128 stands for zero in the data rows.
A hidden rule labels the rows of this table. It goes by one to three of the table's principal directions, not those with the most spread.
tensor([115, 117, 123, 179, 105, 123, 132, 106, 160, 133, 119, 124, 148, 101, 130, 117, 135, 100, 129,  79, 136,  84,
        168, 114, 121,  88, 143, 118, 141, 143, 144, 164, 102,  77, 161, 142, 116, 111, 163, 117,  95, 110, 136, 129,
        120, 150, 139, 166]) U
tensor([134, 131, 118, 115, 129, 135, 140, 123, 127, 124, 123, 142, 147, 123,  95, 155,  97, 116, 154, 101,  89, 144,
        107, 124, 119, 139, 134, 144, 132, 124, 106, 152, 119, 133, 106,  98, 137, 115,  99, 171, 132, 134, 102, 149,
        121, 113, 135, 134]) U
tensor([148, 135, 158, 133,  91,  28, 104, 169, 158, 162,  74, 157, 150,  91, 134, 120, 125, 118, 141, 108, 158, 161,
        141, 134, 157, 127, 155, 103, 190,  76, 163, 122, 146, 133, 178, 145, 156, 153, 116,  75, 117, 155, 143,  74,
         87, 128, 155, 169]) J
tensor([104, 128, 125, 156, 122, 156, 107, 104, 129, 132, 147, 121, 145, 127, 144, 135, 121, 106, 124, 106, 121,  95,
        164, 129, 116, 114, 137, 142, 121, 142, 151, 146, 107,  99, 154, 116,  97, 124, 169, 107, 107, 127, 145, 131,
        143, 152, 120, 127]) J
tensor([120, 123, 134,  97, 124, 128, 125, 150, 140, 137, 122, 154, 117, 127, 134, 115, 152, 165, 110, 144, 129, 151,
         97, 107, 149, 138, 118, 115, 135, 120, 132,  80, 139, 164, 126, 159, 141, 135, 118,  97, 144, 128, 131, 110,
        112, 119, 128, 115]) E
tensor([139, 133, 126, 147, 109, 110, 130, 118, 138, 132, 111, 117, 151,  82, 141, 143, 140, 114, 129,  97, 129,  97,
        131, 111, 124, 116, 152, 135, 170, 130, 139, 158, 126, 114, 173, 125, 141, 118, 143, 103, 104, 116, 135, 154,
        120, 134, 159, 142]) E
tensor([140, 114, 124, 161,  95,  83, 145, 134, 192, 148,  95, 165, 160,  77, 113, 117, 138, 121, 126,  65, 101, 102,
        137, 110, 142, 106, 139,  97, 187, 120, 147, 149, 126,  92, 172, 175, 151, 114, 136, 108,  93, 125, 134, 121,
         96, 152, 168, 176]) U
tensor([170, 166, 133, 151, 183, 175, 152, 123,  38, 115, 191,  36,  77, 172, 159, 142, 127, 119, 117, 221, 138,  92,
        150, 173,  90, 177, 115, 164, 108, 178, 121, 133, 168, 129,  87,  53, 102, 154, 140, 177, 125, 141, 154, 164,
        219, 141, 125,  58]) K
tensor([106, 121, 136, 189, 118, 160, 131,  94,  95, 147, 153,  69, 109, 120, 148, 148, 124,  91, 122, 131, 156,  98,
        182, 137,  97,  96, 142, 161, 125, 154, 154, 164, 100,  81, 118,  96, 115, 131, 164, 143,  96, 126, 135, 128,
        150, 134, 132, 142]) K
tensor([111, 120, 130, 149, 135, 194, 135, 102,  85, 129, 156,  53,  72, 120, 190, 132, 149, 141,  89, 182, 171, 106,
        132, 118, 104, 124, 129, 169, 106, 182, 160, 107, 122, 112, 100, 125, 131, 153, 148, 117, 107, 106, 132, 130,
        162, 116, 131, 110]) B
tensor([126, 125, 137, 129, 102,  89, 109, 138, 141, 144,  98, 165, 157,  93, 124, 140, 121, 103, 140,  74, 114, 141,
        139, 120, 139, 114, 143, 118, 160,  99, 146, 153, 123, 117, 169, 144, 140, 125, 123, 100, 115, 140, 132, 109,
        104, 132, 153, 153]) K
tensor([138, 138, 138, 127, 133, 126, 133, 141,  93, 139, 129, 105, 109, 125, 146, 140, 149, 131, 122, 153, 148, 137,
        124, 130, 126, 128, 126, 135, 151, 123, 134, 118, 154, 143, 131, 124, 135, 141, 125, 131, 131, 132, 141, 129,
        137, 119, 144, 107]) K
tensor([121, 143, 115,  81, 138, 165, 124, 133, 142, 103, 142, 166, 148, 154,  99, 118, 121, 149, 131, 125,  97, 143,
         91,  95, 138, 175, 129, 113, 105, 120,  91,  99, 129, 179, 108, 118, 109, 106, 106, 135, 158, 125, 108, 133,
        146, 116,  93,  97]) K
tensor([ 98, 135, 135, 184, 117, 196, 120,  96,  78, 125, 166,  68, 115, 128, 152, 149, 111,  84, 131, 125, 150, 104,
        180, 120,  88, 121, 153, 178, 116, 163, 157, 165,  93,  86, 109,  82, 100, 129, 158, 152,  90, 124, 127, 127,
        179, 127, 119, 128]) C
tensor([148, 105, 137, 132, 111, 130, 121, 146, 140,  95, 124, 147, 150, 127,  91, 133, 127, 123, 150, 109, 115, 146,
        139, 123, 125, 136, 125, 133, 124, 112, 112, 173,  99, 121, 123, 150, 145, 111, 106, 160, 126, 139, 117, 129,
        133, 125, 118, 159]) B
tensor([ 84, 109, 151, 142, 130, 153, 122, 143,  58, 150, 161, 115,  78, 163, 132, 141, 142, 134, 133, 165, 143, 168,
        144, 157, 118,  89,  99, 173, 117, 131, 153, 106, 105, 126,  84, 122, 134, 140, 152, 146, 134, 144, 134, 127,
        108, 121, 123, 113]) J
tensor([152, 151, 126, 158, 145, 155, 129, 104,  69, 106, 165,  84, 138, 128, 134, 164, 101,  75, 148, 127,  96,  88,
        165, 155,  88, 153, 137, 170, 115, 158, 126, 206, 119,  95, 131,  59, 110, 120, 143, 158, 104, 138, 141, 175,
        192, 147, 138, 107]) B
tensor([163, 130, 135, 128, 141,  88, 137, 156, 147, 135, 110, 122, 119, 140, 127, 111, 142, 147, 128, 159, 154, 133,
        127, 146, 140, 129, 116, 107, 141, 123, 123, 109, 157, 137, 134, 142, 132, 151, 117, 137, 140, 136, 145, 115,
        116, 133, 131, 133]) J
tensor([133, 136, 107, 115, 118, 107, 136, 114, 172, 131,  74, 122, 141,  71, 166, 120, 141, 139, 122,  96, 151, 106,
         87,  86, 137, 110, 153, 120, 154, 148, 141, 112, 141, 124, 169, 146, 142, 137, 120,  90, 116,  88, 119, 142,
         92, 113, 163, 149]) J
tensor([131, 125, 118,  85, 144, 191, 145, 133,  86,  88, 173, 150, 125, 152,  90, 150, 139, 148, 132, 141,  59, 146,
         86, 113, 118, 172, 100, 147, 100, 132,  85, 139, 119, 169,  82, 121, 142,  92, 102, 171, 153, 131, 108, 178,
        167, 116, 114,  83]) K
tensor([148, 131, 124,  97, 140, 141, 134, 139, 113, 104, 137, 145, 136, 135, 104, 143, 121, 132, 146, 131,  86, 143,
        104, 126, 123, 159, 114, 141, 111, 133, 102, 148, 124, 149, 110, 114, 138, 118, 100, 154, 144, 135, 120, 155,
        143, 121, 128, 112]) K
tensor([134, 139, 123, 177, 140, 150, 141, 104, 102, 162, 129,  62, 107, 102, 178, 159, 114, 106, 118, 133, 142,  92,
        149, 145,  98, 107, 144, 168, 162, 171, 172, 137, 146,  80, 133,  93, 119, 164, 149, 146,  85, 129, 142, 141,
        139, 137, 170, 126]) E
tensor([122, 108, 140, 120, 102,  82, 127, 153, 145, 122, 104, 164, 133, 118, 102, 113, 137, 140, 140, 112, 137, 163,
        118, 125, 148, 107, 122, 116, 144,  95, 124, 128, 112, 132, 131, 173, 165, 113, 114, 118, 132, 125, 114, 115,
         84, 115, 133, 160]) B
tensor([121, 125, 132, 103, 153, 128, 123, 134,  91, 125, 131, 109,  94, 155, 149, 128, 141, 149, 120, 173, 163, 147,
        114, 152, 129, 106, 103, 140, 107, 128, 122, 100, 145, 144, 119, 138, 129, 145, 128, 128, 152, 120, 134, 135,
        113, 115, 123, 100]) C
tensor([132, 135, 124, 141, 138, 121, 127, 120, 121, 148, 112, 106, 123, 122, 151, 143, 108, 108, 137, 122, 138, 129,
        139, 146, 117, 112, 133, 139, 132, 138, 149, 133, 142, 103, 131, 108, 116, 156, 125, 145, 118, 134, 134, 120,
        124, 128, 145, 136]) W
tensor([122, 136, 132, 162, 122,  89, 131, 113, 134, 189, 113, 107, 122, 108, 148, 151,  85,  93, 139, 122, 124, 129,
        157, 161, 119, 111, 139, 147, 141, 141, 172, 140, 126,  89, 124,  80, 126, 167, 136, 123, 104, 151, 142,  98,
        109, 135, 156, 157]) J
tensor([128, 164, 103,  92, 164, 182, 130,  97,  74, 110, 157, 105, 125, 128, 163, 156, 124, 118, 127, 139,  83, 100,
         94, 121, 107, 165, 127, 159,  95, 169, 121, 133, 145, 147, 126,  66, 104, 126, 134, 123, 136, 114, 133, 190,
        177, 129, 135,  63]) E
tensor([150, 132, 156, 127, 113,  69, 119, 172, 120, 129, 122, 178, 149, 134,  76, 127, 109, 108, 159, 105, 106, 162,
        147, 146, 142, 145, 131, 114, 157,  84, 114, 157, 123, 138, 133, 125, 147, 115, 108, 133, 133, 165, 126, 109,
        114, 134, 136, 140]) E
tensor([123, 151, 119, 117, 141, 162, 118, 108, 108, 130, 136, 101, 120, 115, 176, 137, 124, 125, 107, 139, 132, 109,
        117, 115, 119, 151, 144, 141, 123, 151, 148, 109, 149, 134, 139, 106, 110, 146, 134, 101, 118, 119, 134, 131,
        161, 126, 134,  96]) C
tensor([166, 141, 122,  48, 137,  58, 131, 162, 173, 107,  87, 206, 162, 131,  73, 111, 106, 155, 147, 110,  97, 168,
         64, 120, 167, 171, 127,  79, 133,  79,  66, 110, 155, 192, 135, 143, 155, 109,  64, 119, 175, 134,  98, 128,
         89, 107, 127, 123]) B
tensor([104, 115, 110, 141, 124, 217, 139, 104, 108, 119, 147,  89, 110, 104, 170, 151, 161, 145, 109, 130, 119, 106,
        108,  90, 103, 115, 124, 174, 130, 176, 158, 121, 115, 113, 119, 141, 129, 130, 145, 140, 102, 100, 128, 166,
        150, 121, 141, 116]) E
tensor([136, 136, 113, 100, 140,  93, 123, 119, 139, 126, 105, 164, 156, 117, 112, 141,  93, 104, 157,  85,  83, 129,
        111, 142, 131, 126, 129, 127, 112, 127, 113, 156, 123, 122, 143, 100, 126, 121, 114, 125, 140, 131, 119, 154,
        101, 133, 144, 134]) K
tensor([109, 134, 118, 120, 139, 127, 135, 104, 134, 137, 130, 137, 134, 142, 101, 131,  98, 121, 133, 112, 123, 121,
        120, 132, 128, 117, 140, 123, 117, 124,  96, 122, 118, 137, 111,  93, 116, 109, 131, 138, 144, 123, 101, 142,
        102, 121, 118, 121]) U
tensor([121,  99, 130, 141,  95, 106, 122, 129, 201, 118, 103, 153, 138, 109, 127,  76, 157, 153,  98, 111, 164, 115,
        136,  99, 155, 116, 139,  75, 132, 108, 134, 105, 116, 119, 150, 206, 141, 114, 137,  82, 119, 110, 120,  85,
        109, 135, 110, 174]) J
tensor([153, 147, 116, 108, 122,  77, 117, 121, 172, 151,  69, 144, 167,  72, 152, 147, 107, 112, 134,  79, 123, 118,
        108, 112, 140, 130, 161, 112, 167, 118, 140, 137, 156, 127, 189, 118, 131, 147, 107,  89, 120, 127, 132, 121,
         99, 126, 169, 146]) C
tensor([171, 139, 117, 128, 170, 120, 142, 121, 135, 127, 128,  89, 113, 150, 147, 120, 132, 132, 119, 173, 145,  97,
        135, 157, 121, 138, 111, 112,  98, 156, 112, 127, 163, 124, 129, 107, 103, 156, 126, 147, 145, 128, 154, 135,
        154, 143, 123, 112]) B
tensor([102, 122, 117, 125, 116, 190, 124, 105, 111, 102, 154, 144, 152, 117, 107, 155, 119, 112, 140,  84,  79, 118,
        122,  95, 109, 134, 137, 161, 116, 142, 117, 167,  84, 124, 120, 111, 124,  89, 134, 142, 118, 117, 106, 168,
        145, 124, 123, 121]) B
tensor([104, 119, 127, 181, 108, 140, 129, 107, 168, 151, 105,  85, 117, 111, 164, 107, 125, 123, 112, 119, 199, 109,
        159, 109, 121,  87, 154, 127, 142, 151, 167, 107, 118,  83, 133, 148, 111, 153, 147, 124,  93, 105, 126,  82,
        113, 123, 127, 172]) E
tensor([ 91, 119, 133, 145, 131, 154, 120, 114, 124, 163, 134, 108, 102, 145, 149, 129, 120, 125, 114, 141, 163, 137,
        151, 132, 123,  95, 125, 136, 110, 141, 150, 100, 119, 115, 110, 125, 103, 152, 143, 128, 128, 129, 134,  87,
        117, 122, 116, 130]) K
tensor([128, 128, 128, 121, 122, 101, 113, 126, 168, 115, 122, 161, 159, 140,  94, 106, 113, 124, 138, 106, 127, 117,
        138, 125, 143, 134, 141, 100, 112, 109, 100, 137, 108, 138, 143, 122, 114, 105, 135, 107, 144, 128, 119, 124,
        112, 138, 101, 142]) J
tensor([191, 146, 127,  97, 159,  72, 138, 165, 144, 141, 109, 139, 120, 145, 133, 115, 130, 153, 125, 176, 108, 149,
        102, 169, 149, 179, 108,  89, 138, 107, 127,  90, 198, 158, 123, 126, 137, 168,  94, 137, 153, 165, 150, 111,
        141, 142, 135, 112]) B
tensor([166, 144, 132, 121, 120,  77, 135, 143, 142, 145,  93, 127, 141,  99, 128, 142, 111, 112, 144, 122, 125, 147,
        119, 129, 133, 153, 145, 119, 156, 112, 133, 143, 152, 134, 137, 108, 148, 148,  90, 134, 125, 146, 130, 108,
        128, 116, 154, 149]) W
tensor([129, 112, 131, 126, 146, 150, 141, 136, 102, 123, 161, 120, 104, 169, 107, 134, 141, 145, 128, 171, 114, 144,
        130, 155, 122, 128,  92, 137,  99, 129, 111, 125, 123, 138,  86, 127, 130, 126, 128, 170, 149, 141, 133, 141,
        141, 129, 106, 113]) U
tensor([134, 121, 108, 120, 137, 141, 136, 116, 156,  90, 125, 144, 149, 139,  97, 114, 113, 131, 138, 102, 114, 116,
        115, 122, 126, 129, 128, 114, 108, 129,  92, 143, 117, 121, 119, 141, 122, 101, 115, 161, 134, 111, 100, 151,
        125, 127, 110, 138]) U
tensor([131, 157, 115, 121, 180, 169, 126, 106, 123, 125, 174, 104, 123, 208, 116, 113, 111, 131, 118, 180, 136,  98,
        147, 153, 121, 161, 121, 104,  71, 139,  84,  96, 151, 159,  99,  63,  53, 131, 148, 157, 169, 138, 140, 129,
        177, 146,  65,  73]) B
tensor([133, 134, 108, 145, 144, 143, 129, 101, 147, 122, 132, 134, 162, 139, 104, 141,  88,  90, 152,  85,  92,  99,
        153, 140, 110, 124, 134, 127, 108, 144, 111, 173, 114,  96, 132,  90,  90, 117, 133, 167, 122, 133, 124, 146,
        140, 148, 121, 137]) U
tensor([112,  91, 145, 162,  82,  50, 129, 146, 223, 172,  86, 169, 139, 114, 101,  86, 139, 146, 118, 107, 166, 143,
        156, 126, 165,  80, 130,  74, 158,  88, 146, 103, 109, 109, 145, 196, 150, 131, 139,  91, 122, 135, 132,  55,
         56, 137, 122, 206]) E
tensor([ 88, 104, 140,  98, 120, 142, 123, 147, 117, 113, 148, 170, 110, 165,  91, 106, 148, 164, 123, 142, 135, 170,
        108, 117, 147, 113, 103, 122, 104, 103, 101,  92, 100, 165,  94, 169, 142,  99, 127, 123, 160, 121, 106, 121,
         97, 110,  95, 117]) B
tensor([103, 128, 131, 151, 137, 207, 128, 102,  61,  91, 188,  82, 108, 155, 127, 144, 119, 111, 127, 148, 133, 108,
        153, 130,  92, 130, 126, 179,  95, 160, 116, 162,  92, 112,  94,  99, 113, 104, 151, 161, 114, 113, 115, 162,
        177, 122, 106,  97]) U
tensor([111, 136, 148, 165, 112, 166, 119, 135,  95, 148, 150,  93, 104, 122, 160, 134, 130, 120, 116, 147, 150, 133,
        155, 118, 114, 142, 147, 159, 152, 144, 176, 111, 125, 116, 113, 114, 122, 152, 144, 122,  96, 142, 138,  97,
        160, 127, 133, 123]) J
tensor([143, 113, 138, 167, 126, 153, 126, 129, 106,  93, 157, 101, 130, 145, 111, 131, 134, 113, 139, 137, 135, 108,
        171, 144, 106, 124, 121, 150, 117, 139, 120, 180, 100,  98, 123, 130, 125, 113, 145, 164, 112, 132, 134, 148,
        160, 142, 113, 138]) J
tensor([174, 161, 145, 111, 151,  80, 125, 158,  94, 147, 130, 105,  99, 141, 164, 115, 155, 136, 109, 198, 149, 134,
        129, 160, 143, 175, 120,  98, 135, 112, 140,  94, 195, 164, 139, 108, 127, 166, 123,  96, 148, 157, 170, 106,
        169, 140, 134,  88]) K
tensor([121, 139, 144, 136, 121, 145, 120, 133,  94, 126, 159, 108, 113, 134, 143, 126, 141, 133, 111, 161, 142, 124,
        139, 126, 125, 151, 134, 140, 136, 126, 139, 117, 130, 143, 125, 121, 130, 126, 145, 104, 120, 133, 137, 123,
        160, 129, 119, 103]) E
tensor([106, 105, 137, 117, 129, 104, 124, 137, 134, 139, 125, 152, 109, 151, 112, 110, 131, 146, 122, 139, 144, 154,
        128, 149, 144,  95, 104, 114, 110, 109, 121, 104, 118, 131, 114, 162, 138, 127, 131, 119, 148, 130, 123, 107,
         85, 124, 117, 136]) W
tensor([100, 125, 119, 132, 138, 177, 136,  96, 110, 153, 135,  80,  90, 118, 175, 140, 139, 138, 103, 154, 154, 113,
        115, 111, 113, 108, 133, 156, 109, 172, 149,  95, 123, 125, 105, 104, 120, 149, 145, 118, 126, 108, 126, 135,
        126, 114, 134, 115]) B
tensor([142, 118, 153, 135, 121,  97, 109, 166, 140, 112, 133, 140, 121, 170, 111,  82, 155, 140, 128, 167, 169, 153,
        162, 145, 148, 142, 114,  87, 106,  92, 123, 112, 130, 143, 122, 161, 119, 133, 130, 124, 150, 148, 147,  78,
        145, 139,  82, 142]) B
tensor([111, 134, 140, 107, 150, 192, 121, 142,  58, 107, 167,  90,  82, 168, 156, 133, 143, 148, 124, 194, 156, 158,
        119, 127, 112, 143, 102, 173,  87, 157, 132, 102, 126, 154,  87, 120, 117, 148, 121, 146, 143, 120, 136, 127,
        165, 103, 106,  81]) J
Which label does each new row get?
tensor([136, 121, 125, 134, 100,  59, 110, 121, 195, 141,  64, 164, 171,  75, 126, 118, 102,  99, 146,  55, 133, 118,
        136, 116, 144, 107, 166, 102, 145, 114, 142, 155, 110,  98, 176, 133, 137, 130, 122,  85, 114, 126, 116, 109,
         75, 135, 152, 191]) >> J
tensor([118, 118, 124, 120, 130, 208, 130, 134, 106,  67, 175, 129, 126, 159, 105, 120, 139, 144, 136, 143, 103, 133,
        119, 102, 111, 161, 109, 156,  86, 153, 107, 141,  92, 139,  87, 140, 123,  99, 122, 166, 130, 113, 113, 155,
        176, 120,  91, 110]) >> J
tensor([114, 131, 151, 162, 119, 126, 121, 129, 111, 133, 163,  87,  97, 155, 143,  99, 144, 141, 102, 191, 184, 116,
        164, 146, 130, 136, 133, 127, 124, 123, 142,  99, 124, 131, 114, 126, 124, 133, 166,  98, 121, 131, 141, 101,
        151, 135,  95, 119]) >> J
tensor([184, 152, 120,  91, 151, 122, 138, 156, 133, 116, 106, 134, 135, 112, 143, 133, 136, 144, 129, 135, 105, 129,
         87, 114, 133, 176, 127, 117, 152, 139, 121, 117, 180, 156, 145, 129, 134, 150,  87, 136, 136, 134, 139, 140,
        150, 125, 157, 102]) >> E
tensor([116, 131, 118, 152, 161, 254, 153, 105,  63, 102, 202,  70,  88, 163, 143, 143, 143, 129, 111, 168, 109,  89,
        140, 115,  84, 144, 105, 177,  88, 203, 122, 138, 114, 116,  77,  99,  94, 121, 150, 185, 117, 112, 135, 171,
        205, 134, 114,  73]) >> B
tensor([188, 151, 120, 122, 153,  71, 136, 137, 150, 123,  96, 112, 131, 111, 157, 112, 111, 123, 129, 143, 130, 105,
        121, 158, 132, 157, 129, 107, 133, 144, 137, 133, 176, 111, 155, 124, 132, 163, 107, 116, 119, 131, 146, 125,
        140, 143, 155, 131]) >> J
tensor([132, 131, 128, 109, 133, 105, 137, 129, 121, 134, 126, 147, 131, 118, 109, 144, 101, 129, 135, 118,  98, 135,
        107, 140, 131, 131, 124, 141, 141, 125, 114, 137, 127, 134, 124, 118, 152, 120, 114, 122, 129, 131, 114, 145,
        102, 122, 151, 119]) >> K
tensor([145, 148, 121,  59, 160, 141, 122, 146,  96, 101, 143, 146, 124, 162, 121, 136, 122, 151, 136, 166,  96, 166,
         81, 137, 134, 180, 103, 130,  94, 116,  96, 106, 156, 185, 105, 112, 126, 132,  90, 142, 170, 138, 125, 143,
        155, 111, 108,  77]) >> U
tensor([130, 133, 112, 146, 129, 209, 143, 120, 125,  99, 150, 102, 126, 118, 153, 125, 149, 133, 114, 124, 114,  99,
        125,  86, 107, 151, 127, 143, 128, 176, 144, 132, 130, 112, 124, 147, 111, 126, 129, 153,  99, 105, 134, 140,
        187, 132, 130, 114]) >> U
tensor([165, 130, 144, 122, 141, 132, 136, 159,  83, 119, 153, 121, 113, 140, 117, 145, 153, 138, 129, 165, 104, 136,
        126, 144, 123, 159, 109, 139, 142, 123, 118, 142, 146, 150, 118, 121, 146, 129, 119, 149, 137, 154, 146, 151,
        160, 135, 138,  98]) >> B
tensor([128, 132, 142, 174, 126, 104, 121, 116, 125, 166, 128,  85, 120, 144, 132, 138, 101,  95, 135, 148, 170, 129,
        183, 165, 117, 113, 144, 130, 128, 118, 145, 140, 128, 102, 117,  82, 106, 155, 142, 149, 120, 153, 141,  88,
        135, 133, 115, 153]) >> W
tensor([147, 140, 136, 115, 109, 102, 124, 146, 128, 125, 122, 156, 157, 108, 101, 147, 109, 121, 142, 107,  93, 150,
        115, 123, 135, 168, 147, 128, 169,  90, 122, 146, 136, 149, 135, 118, 154, 115, 102, 127, 121, 151, 115, 127,
        135, 121, 140, 131]) >> U
tensor([137, 138, 123, 122, 140, 113, 131, 133, 119, 118, 132, 133, 128, 138, 133, 119, 124, 127, 126, 135, 117, 128,
        126, 150, 131, 136, 113, 115, 127, 120, 128, 128, 153, 122, 137, 144, 127, 130, 125, 130, 126, 128, 137, 127,
        143, 137, 131, 115]) >> K
tensor([ 95, 105, 132, 150, 119, 179, 123, 128, 121, 116, 160, 129, 116, 148, 126, 116, 158, 145, 111, 133, 135, 122,
        147, 117, 124, 105, 110, 134, 121, 133, 137, 117, 106, 117, 121, 171, 118, 112, 159, 132, 119, 119, 134, 126,
        138, 137, 106, 123]) >> U
tensor([ 77, 110, 122, 164, 125, 255, 132,  97,  82,  87, 205,  95, 111, 154, 127, 133, 156, 130, 113, 133, 118,  88,
        152,  92,  91, 117, 118, 178,  91, 181, 125, 147,  69, 109,  94, 128, 100,  87, 177, 156, 108,  98, 121, 173,
        181, 135,  94,  99]) >> J
tensor([128, 136, 126, 156, 123, 138, 133, 105, 132, 137, 129, 105, 131, 104, 142, 135, 106, 101, 127, 110, 126,  95,
        148, 120, 113, 130, 151, 144, 129, 162, 143, 153, 112,  98, 132,  97, 120, 132, 139, 119, 102, 122, 127, 129,
        139, 135, 144, 140]) >> J
tensor([126, 133, 136,  92, 134, 100, 120, 141, 104, 138, 130, 156, 132, 132, 116, 143, 140, 138, 128, 132, 111, 142,
        108, 138, 144, 124, 117, 123, 140,  97, 108, 121, 141, 167, 147, 123, 140, 115, 131,  99, 155, 138, 136, 149,
        105, 127, 137,  97]) >> W
tensor([169, 132, 144, 166, 123,  58, 135, 151, 131, 167,  90,  86,  97, 102, 182, 117, 134, 116, 120, 162, 170, 140,
        156, 170, 131, 124, 127, 114, 161, 127, 192, 119, 176,  87, 140, 146, 149, 193, 118, 122,  97, 152, 163,  72,
        135, 139, 166, 165]) >> K
tensor([122, 111, 108, 163, 132, 136, 126,  94, 174, 125, 129, 142, 166, 140,  93, 131,  88,  88, 154,  74,  95,  93,
        171, 145, 112, 101, 128, 123,  91, 146, 115, 185,  85,  73, 130, 104,  91, 111, 147, 165, 119, 131, 124, 138,
        121, 157, 110, 169]) >> K
tensor([130, 120, 128, 156, 130, 147, 141, 124, 121, 118, 137, 119, 133, 130, 108, 138, 124, 117, 134, 107, 128, 109,
        148, 128, 113, 103, 126, 140, 145, 139, 115, 160, 117, 103, 131, 137, 125, 112, 134, 164, 112, 120, 123, 146,
        126, 133, 139, 132]) >> W
tensor([ 64, 124, 126, 188, 104, 103, 120,  81, 122, 190, 123,  97, 120, 101, 175, 141, 112,  90, 113,  99, 158, 103,
        177, 157, 119,  46, 140, 142, 153, 127, 190, 131, 118,  61, 162, 126, 117, 141, 191,  86,  84, 117, 144, 106,
         92, 144, 152, 155]) >> K
tensor([103, 118, 133, 133, 112, 142, 122, 130, 136, 148, 136, 147, 128, 125, 128, 126, 147, 138, 113, 119, 120, 132,
        131, 111, 137, 120, 129, 120, 141, 117, 143, 106, 121, 136, 131, 144, 127, 121, 146, 106, 127, 134, 133, 114,
        120, 134, 124, 127]) >> C
tensor([145, 116, 122, 142, 105, 119, 139, 132, 160, 111, 109, 150, 160,  85, 112, 129, 148, 121, 138,  76, 102, 101,
        126,  96, 129, 118, 137, 123, 158, 136, 125, 171, 109, 109, 163, 157, 148, 101, 130, 123, 107, 113, 127, 157,
        116, 139, 155, 157]) >> J
tensor([123, 103, 124, 109, 130, 120, 130, 141, 148,  96, 130, 180, 148, 162,  63, 117, 119, 136, 152, 104, 104, 153,
        123, 137, 138, 111, 100, 110, 103, 100,  81, 148, 103, 133, 112, 163, 133,  93, 110, 168, 153, 128, 106, 136,
        101, 125, 102, 143]) >> W
tensor([110, 120, 134, 170, 107,  63, 113, 108, 172, 197,  77, 117, 137,  90, 159, 139,  91,  93, 132,  92, 163, 124,
        170, 153, 131,  68, 151, 127, 154, 124, 182, 136, 122,  72, 166, 120, 122, 170, 147,  93,  99, 138, 144,  75,
         69, 136, 160, 188]) >> B
tensor([134, 143, 115, 103, 150, 133, 132, 121, 112, 126, 131, 110, 111, 121, 171, 126, 147, 155, 102, 159, 126, 111,
         93, 134, 131, 140, 120, 129, 131, 141, 137,  91, 166, 145, 142, 133, 132, 141, 137,  96, 131, 114, 139, 155,
        137, 131, 140,  89]) >> E
tensor([133, 128, 125,  51, 138, 134, 118, 158, 137,  94, 127, 179, 131, 152, 109, 106, 155, 183, 115, 151, 116, 167,
         66, 105, 159, 168, 110,  97, 111,  93,  89,  74, 150, 203, 120, 170, 141, 112,  95, 108, 176, 124, 113, 130,
        125, 108,  99,  92]) >> C
tensor([130, 151, 110,  90, 150, 186, 133, 126, 111,  93, 159, 140, 137, 148, 122, 128, 140, 148, 121, 136,  90, 118,
         90,  99, 125, 174, 122, 126, 112, 140,  97, 110, 144, 170, 119, 117, 108, 106, 120, 138, 146, 115, 122, 164,
        171, 126, 109,  73]) >> B
